In the data rows, zero lies at 4.5, halfway between 4 and 5.
Here are some points, each followed by its number:
[6 9 7 2 0 8 6 2 2 7 7 5 3 0 5] 0
[3 8 6 1 2 6 7 4 0 5 8 6 3 1 2] 1
[5 8 3 1 0 5 9 2 0 4 9 5 5 1 5] 2
[7 8 7 1 4 5 9 3 2 5 7 6 3 2 4] 3
[3 7 6 2 0 7 7 7 0 6 8 8 1 4 4] 4
[4 4 5 5 3 4 5 5 5 8 4 2 5 6 6] 5
[5 8 6 2 3 3 5 5 2 6 7 9 3 4 8] 6
[5 5 3 4 4 4 3 3 4 6 4 3 5 5 6] 7
[3 8 5 1 1 6 9 6 2 3 5 7 4 3 2] 8
[3 3 6 4 2 4 3 7 5 5 3 2 6 5 3] 9
[5 8 4 3 1 7 5 3 3 4 8 6 2 2 8] 10
New points follow, each followed by the numbers of its five nearest points above by angle, smallest number first.
[3 6 6 3 1 7 6 7 2 5 6 7 2 5 5] 1 4 6 8 10
[3 5 2 6 6 5 4 3 5 5 4 6 6 6 5] 2 5 6 7 10
[3 2 5 7 4 3 3 5 7 9 3 0 6 6 7] 0 5 6 7 9
[7 2 7 9 6 3 6 2 6 7 2 2 4 7 2] 0 3 5 7 9
[8 4 6 4 5 4 6 3 6 4 4 5 6 5 3] 0 2 3 8 9
[5 4 3 5 5 4 3 5 5 5 4 5 4 4 5] 5 6 7 9 10
[5 5 4 3 5 4 4 5 4 3 5 8 4 2 4] 1 3 6 8 10
[6 3 7 3 5 5 3 2 5 0 5 5 5 4 3] 0 1 2 3 8
[4 3 4 7 4 1 6 3 7 5 3 3 6 9 4] 2 5 7 8 9
[5 4 3 5 5 4 3 3 6 4 4 2 4 5 4] 2 5 7 9 10
[4 3 5 5 5 4 3 2 3 6 3 5 6 5 4] 0 5 6 7 9
[6 7 4 2 2 6 8 5 2 3 6 5 3 4 3] 1 2 3 4 8
[7 4 4 5 6 3 3 0 6 8 3 2 4 7 6] 0 5 6 7 9
[3 5 1 6 6 6 3 3 5 5 4 5 7 7 6] 5 6 7 9 10
[6 6 7 4 4 6 3 9 4 3 6 4 7 3 2] 0 1 4 8 9
[3 3 6 5 4 6 5 3 5 4 3 5 0 6 3] 0 1 4 8 9
[2 5 7 4 5 6 5 5 5 3 7 5 7 2 8] 0 1 2 6 10
[3 4 5 4 6 5 4 6 4 3 4 3 7 5 2] 1 4 5 8 9
[0 4 5 6 7 2 1 6 6 6 3 3 3 6 1] 1 4 5 7 9
[4 4 2 4 6 1 3 4 4 3 4 5 5 3 4] 1 2 6 7 9
[3 6 4 3 4 5 4 5 3 3 5 4 3 3 3] 1 2 4 8 10
